128 stands for zero in the data rows.
Some points, one per row:
[130  82 133 122 116 131 140 123 116 114  96 132 121 159 134 159 170]
[151 114 100 104 126 119  67  96 114  82 119 103 174 100 132 207 166]
[165 184 119 114 142  70  59 160 155 108 135 109 150  61 128 126 115]
[135 199 170 138 124  70  44 155 115 161 148 170 148 118 161 169 108]
[120  80 172 126  79 124 146 104 110 138 175 140 109  82 158 115 157]
[108 226 109 115  84  54 125 151 182  78  97 169  96  63 138  72  79]
[129 186  45 160 138 197 172 140 120 107 142  93 136 164 116 126 118]
[134 108  87  84 122 180 141 127 143  99 148 120 114 186  58  88 125]
[ 88 132 133 138  53 155 186  95 184 117 172 117 120 126 132   9 129]
[116 106 144 100 161 145 144 104 151 102 140 154 150 114 139 113  87]
[144  97 110 174 141 165 138 126 120 129 130  96  84 155  97 112 109]
[166  81 113 116 142  56 133 138 132 133 120 163 139 135  96 158 191]
[141  98 107 137 168 121 121 129 117 150  94 128 109 134  86 158 113]
[118 128 144 114  63  84 126 146 121  84 114 138 122  91  53 116 175]
[134  95 126 128 118 140 125  49 103 104  83 113 135  83 111 140 125]
[102 167 104 134 160 130 150 117 116 173 129 141 121 183 150 154 153]
[123  84 121 111 139 112  89 136 110  90 128 105 152 122 169 173 135]
[117  88 145 118 132 104  87 124 105 154 129 168 118 168 148 181 168]
[113 200  86 140 131 160 172 159 162 141 104 172 101 108  87  62  58]
[169 106 159 128 165  70  84 140 113 165 154 128 163 189 100 176 168]
[169 113 190 144 132 148 116 148  88 106 103  96 114 106 143 128 165]
[ 57 137  88 146 141 163 122 149 136 136 142 154 147 141 187 133 150]
[128  92 151 177  98 164 195 161 111 145 135  99 144 116 139 133 140]
[171 134  97 145 103 170 142 129 140  90 163 147 113 106  70 135 147]
[178 160 145  71  80 129  76 162 149  74 171 146 134  85 172 188  64]
[141  98 150 142 162  86 143 174 139 160 118 154  81 134 136 120 184]
[110 107 125 134  93 165 147 158 126 108 152 147 121  92 189 148  96]
[162 151 127 162 120 113 125 123 167 129 121 129  84 141  96 130  75]
10 more points follow, each with its number after it:
[132 117 216 162 182  84 128 129 102 179 116  76  82 145 147 135 115] 0
[136 134  89 166 138 166 217 105 151  63 105 151  82  83 117  41 149] 1
[163 132  99 157 211  97 117 121 187  90 148 115  70  89 135  86 105] 2
[145 123 131 174 139 180 134 186 132 158 114 155  81  78 120  99 123] 3
[147  76 131  97 172 111  65 127 130 113 202 106 122 204 111 237 191] 4
[ 81 114 122 142 155 150 156 132 151 149 137 123 152 171 138  78 126] 5
[150 107 132 146  97 172 130 166 104  90  48 102 139  65 120  74 184] 6
[114 132  92  89 128 109 124  99 122 108 154 110 118 167  92 117  70] 7
[124  74 133 128 100 127 140 149 160 147 135 142 116 106 155 124 153] 8
[117 126 101 120 122 200 131 132 135  78 108 100 122 166 125 138 121] 9
Which of these numbered points is nearest to each point below by angle, seen from the average point of the first points? Its number follows each.
[139 161  83 127 146 169 135 134 151 186 116 177  78 111  86 149  58] > 3
[ 83 133  75 104 187 191 150 104 147  39 147 107  96 143 134 119  94] > 9
[160 167 134 108 122  68 103 136 168  94 137 122 106  64  88  96 112] > 2
[ 83 110  90 117 107 135 180  75 127  56 127 103  71  87 109  54 159] > 1
[113 152  72 125 169 153 122 172 125  82  95 111 148 110 119 127  77] > 9
[ 81 132 140 144 129 107 171 130 136 107 105 137  98 104 119  71 159] > 1
[107 166 165 116  83  96 143 180 153 153 124 182 121  91 177 159 164] > 8
[165 146 148 111 177  88 102 152 175 132 160 126 131  78 137  96 101] > 2
[115 124 154 139  84 145 229 140 100 126  97 166 101  93 114  60 152] > 1
[135 117 180 144 207 123 115 136 165 209 119 127  79 153 128 136  79] > 0
[106 156 117 117 152 205 143  95  95  88 100 123 145 131  96  88  88] > 9
[ 65 108 125 143 139 137 105 116 123 208 160 139 177 191 160 146 107] > 5
[137  70 148 138  74 136 157 157  94 131 118 165 121 170 130 126 177] > 8
[166 152  85 139 119 131 102 127 139 172 146 157  95 132 109  50 127] > 3
[144 146 114 106 149 164 121 148 102 121 150 141 100 150  85 115  83] > 7
[ 95 138 116 156 130 217 157  89 114 212 108 166  97 141 121 161 117] > 3
[117 135 124 176 104 161 166 115 151  92  91 158 114  54 149  83  85] > 1
[155  96  90  72 120 111  56 130  96 168 202 120 175 209 113 224 106] > 4
[135 107 133 139 118 177 113 176 165  96 141 158 110 101 171 142 123] > 3
[100 133 121 121  82 193 162 144 162 155 143 105  89 111 164  93  82] > 3
[154 125 145  96 149 169 137 149 106 154 130 134 124 121 139 161 143] > 3
[109  85 127 127 118 101 178  82 153  81 106 130 104 140 147  76 136] > 1
[161 182 153  86 145  98  74 116 129 107 185 100 110 154 144 183 132] > 4
[190 135 125 122 131  69  66 132 134 155 147  91 122 177 104 191 130] > 4
[177 171 137 140 101 158  82 165 101 150 134 135 136 140 101 167 123] > 3
[ 75 102 160 169  77 198 231 152  70 174 139 139 192 166 158  73 175] > 5
[155 174 150 128 147 193 100 130 138 114 134 108 126 182 138 177 107] > 9
[128 108 214 128 124  88 140 107 102 139 175 124 141 164 137  95 145] > 0
[212  90 131 177 180  18  75 156 148  90 109 122 122  63 133 139 128] > 2
[ 46 111 101 118  90 201 191 123 109 197 179 167 126 181 136 123 150] > 5
[135 112 166 137 127 125 118  60 134 106  84  98 104 141 156 154 137] > 0
[150 152 111 132  99  93 127 179 151 106 121 133  89  35 135 103 110] > 3
[108 125 118 123  87 125 142  95 125  96 108 109  88 109 123  73 140] > 1
[136 138  77  60  75 118  65 138 107 169 152 127 136 134 138 185  51] > 7
[132 134  96 135  87 135 132 144 141 118 150 126 134 124 126 111  73] > 7
[146 158 133  58 157 120  56 107  93 104 154  99 156 191  97 218 136] > 4
[149 118 158 140 105  78  94 125 124 115 103 135 131  86 105 171 105] > 0
[117  66 133 111 110  69 129 109 133 109 137 132 101  56 116 161 173] > 8
[107 137 112 154 131 173 138 117  90 164 106 146  84 163 128 136 100] > 3
[182  54 176 130 133 108  99 100  80 134 165  82 164 173  92 154 204] > 4
[114 170  79 165 122 193 173  97 136 140 126 110 117 168  88 142  82] > 9
[ 78  93 164 146  99  88 145 139 106 119 118 126 108  80 171  72 174] > 8
[106 106 174 125 100  87 138  54  64 152 123 126 161 154 152 124 138] > 0
[157 146 116 168 125 105  97  55 144 119 102 147 136 209 122 169  77] > 7
